Each path below is one point turned by a fixed rotation once a step. After each direction that follows a path, write how fast that rotation turns it, in degrees each step (0 if it stays still).
Each turn is a multiple of 5 degrees from 10 to 175, or 0.
Each row of a path follows its step; steps can be skipped.
path 1
step 1: [ 13  20  15 -15 -21  41  13   7   0  21 -22  23  22   0  -1  10 -18   3
  -4  31  -3 -11  13 -43 -22  26  15  10  14  -2 -38  -8   9 -23   1  29
   5  45   1 -25 -12   5]
step 3: [ 10 -11 -15  -2  -8 -15 -11  -2  20   6  23 -11  26 -40 -17  26  -1   9
 -29 -17   4 -50 -29  24  39 -29  -6  -8  -7   8  25  10 -11 -27  -6  -5
 -24 -24  -4  -3 -26   1]
step 4: [ 41  12  17 -11   2  18 -21 -24  -4  -9   7 -19 -23  22 -29   1   9  33
 -29  -1 -25   6  -8  -6 -10 -47 -26   6  -4  14 -34   0   2   9  17   0
  26  16  11   5 -34 -19]
step 5: [ -7  -6  31  -4  -7 -30 -19   9 -25 -12   9  48 -19 -12  33 -21  -4   9
  32  10  -2  13   9  -4  -2 -20  17  17   8  39  -8 -16   1  25  13 -48
  11  17  14  21  15   3]
step 6: [  7 -29 -21  15  15 -24  10   7 -14 -23  -2  35  39   6  27  28  13  -2
   2  39 -21  16  -7  -6  10  19  21  10   4 -24  15  -6 -34   6  -8  -1
  -2 -26 -39 -12 -25  -3]
step 7: [-27 -10 -12 -33   1   6  22  -1  -5 -11 -31 -48  27  -8  -6  -1  25   1
  -4 -22 -31  10  10  36 -23   4 -10  10 -48 -31 -14 -19   0  11   7  11
  22   8  -9 -19   5  -6]
step 8: [-14   4   0 -28  26 -12 -32  33 -12  -7  -3 -12   3 -14 -19 -17 -15  -2
  15 -17  58  -3  -5  -8 -13 -20  -5  15   0  -5   5  10 -27 -26  12  29
   1  34   9  16  42  -3]
step 9: [ -5   5  -9  36  -9  20 -19  11  19  33   7  40 -11  21 -23 -12 -21 -11
  19  -5  14  -1 -21 -37 -12 -24  -3 -24  16 -33  24 -13 -13  11   9  10
  24 -25  -9 -35 -13  -4]
step 10: [ 20  -4  27 -25 -14  30  24 -16   4  21  16   6  13  48  19 -13 -15  -7
 -14 -24 -16 -28  -3  31 -20  18   3 -17  -7 -16   8   1   0   5   1 -50
  -2 -21   0  10  14  35]
step 11: [ -1  15 -19  -1  20 -43 -24 -13   7  -3   5 -21 -17  41   1  16   8  31
 -12 -12  12   4 -21  26  -5  43   5  38   5  46  23   7  11 -21  -8   1
 -15   0  -5   3   0  18]
step 15: [-20  -7  12 -19  12  46  17   2  -3  -5   2 -24  32   3  -3  20  10  11
 -26 -18  16  31   8 -19 -13 -19   4 -13   4  18  15   6 -17  -4   1  12
  -1 -10  40  16 -64   1]
[ -8   7  -6   0  -3  -5   9  -2 -11  -6  -4  -1   1   0   9   7   1  -4
   0   6   1   0  -3   9   2  -1   7  -4   5  -1  -4  -1   6 -10  -3   7
   8  10  -9  -9   5   0]	65
[-10   4  -2   0  -3   4 -14   3  -1  -1   2  -7   7   4  -6  -2   8   5
  -2   4  -9   3  -8  12  -3  -1   2   1   2   0  -7   6  -3  -6 -10   4
  -4  -1  15   3   1  -1]	95
[  0   1   9  -3  -2   6  -6  -5 -10  -1   3  -4  -2   1   5  -8   3   6
   5  -1   9 -10  -4   0   9 -10  -4  -3   1  -6   8  11   5   5   2   7
   5  -8   0  -5   0  -8]	70
[  1   7  14   1  10 -13   1  -1   4   6  -5   1  -9   8  -4   8  -5  -1
  -8   2  -4  -4  -1   8   4  -8  11   2   5  -1  -1   1   2   2   0  -7
   3  -7   4   2  -1  -4]	55
[  1   9  -7   4   8  -7  -6  14   0  -3   0   7  -6   0  10   1   5  -2
   8  -6   3   2  -2   2   9  -2   0  -1  -1   3   7   0  -4  -8   5   1
 -15  -2   3  -6  -5  -1]	125
[ -1  -6   0 -12  -2  -2  -6  -3  -3  -6   3   1   7   6   0   5  -1  -2
  -4  -1  -1  -8  19  -9   1  -8   3  -4   6  -4  -4   3  -1  -7  -3  -6
 -12   1   1  -6   6   3]	160
path 2
step 2: [ 36  23   2   8   5   4  25 -20   6  10 -18  -2   9  -1  35  34 -12  -1
  15  24  -7  -9  30  17   8  31  12   1  13 -13  -4 -14  12   3   8   0
  16   4   1 -10  34 -23]
step 4: [-11  -4 -26 -16  21  -6   6  12   1  32   8  19  23 -18 -14 -10  23  16
 -26  -3 -50  38   8  -2  10   9  -9  11   4  16  -2 -17   3   4 -20  11
   8  14   0  19  -6   4]
step 5: [ 12 -14  50  10 -19 -14   8 -19 -35   2  -2  -4  -5  12   9  -7   3   8
   3  16 -20  -2   7  10  -2  -2  12  -3   5  12 -53  -1 -19   2  28  13
  25   7  -8   7  21   2]
step 6: [ 14  31  -1   3  23  22 -17 -20 -16 -16  -8  22 -14   0 -11  11  -2   3
  -7 -24  10 -14 -13   6  27  32   8 -10  12  -2   8 -35 -18  27  19  -3
 -23 -19  20 -16  -9 -18]
step 7: [-18  -3  -7  17 -19  -1  14  -6 -11   5  -7 -23  22 -26 -56   4 -21   0
  -9 -12 -36 -20  11 -16   2 -12  -6   2   4 -24  20   5   3  13 -21   8
 -12  18   8  18  -1  15]
step 8: [ 14  14  12 -33 -19   9 -12  25 -25  25  19  -3 -24  -3  12  34   4  -3
  -1   6 -31  19 -13  -7  20  -1  22  12  -8  19 -16  21  -9 -21  -3  -9
  10   9  15  -4  13  29]
step 9: [-11  -6  23  33 -16 -16   1 -15   5  -2  -9 -28 -19  -9  33  16 -10   9
 -27 -20  14   8 -21   8  -2  -2  19 -12  14  34   2 -32  -8  27  -7 -13
  -4  -2  -3 -11  -3 -28]
step 10: [ -2  -1 -22   2  -5  50 -15  -7  10   5   2 -10  28 -10   3 -18 -47 -29
   0 -17   5  11  18   5   3  28   0  10  -8 -24   6   6 -27  18  -2   2
   6   4  17  20  16  -8]
step 11: [-10   2 -10 -24  24  17  -4  28 -16  -2   0  -5  16 -13  -2  17 -21  12
  -6   4 -19 -36  -7   0 -16 -25   9  -7  21  14 -27  11  18 -16 -29  15
  -7  26 -13 -27  26   5]
step 12: [-20   8  24  14  -8  -9  37  22 -19  -1   3  22 -11   3  17   3  -6   7
   9   5 -19  28 -12  33   4  28   3  16 -11  16  -1  -5  13 -19 -14 -28
  -7   4  14   4 -14 -39]
step 15: [-13   9  21  16  15   2  23  10  -1  17   5  -9 -11 -18 -12  24  -7  21
  19  17 -28 -12   0  -7  -2   4   5  21  31 -41 -22 -28  10 -19   8 -28
  17 -21  -2 -18  -4  -1]
[ -5   1  -3   3   4   2   2  -9  10   8   5 -10   0  -7   7  14  -2  -5
   3   5   1   8  -1  -4   1  -3   8  -2  -3  -1   8   2   3   6   5  -6
   9   0  -6  -5  -4   9]	55
[  1   5   3   5   1  -7   4   0   2   5   4   2   6   5  -8   8   5 -14
  -1   3  -7   5  -6   0  -5  -4   8   3  -7   0   1   0   1 -12 -13   4
 -13  -4   2  -3   0   0]	85
[  2  -1   2 -10   2   2  -6  -4 -15 -11  -1  -6   3  -6   3   2  -2   2
   1  -1   5  12  -8  -7   6   0  -1  -3  -1   0   3   2   3  -8   0  11
  -3  -7 -11  -7   1  -2]	135
[  1   4  -4   1  -3   0   4   0  -3   4  11  -1   8  -5   0   0  -6  13
   8 -10  14   6  -2  10  -8  -7   2  -4   3   0  -4   8  -2  -2  -6  -6
  -3  -2   8  -3   2   0]	25
[  5  -5   0  -3  10  -7   7  -1   2  -5 -12   0   2   0  10  -3  -9  -9
   4  -3   1   3  -1  -2   1  -1   6 -12   5  -8  -5  -6  -2   2   1   2
  -5  -1  12   3  -2  11]	90
[ -2  -4   8   3 -12   4  10  -6   9   0  -7  -2   8  -2   3  -2  -2   8
   3  -6  -6   8   9   2   3   2  -8   7  -4  -6   4  -8   2 -11   4   3
  -5   4   1  -5   1   2]	140
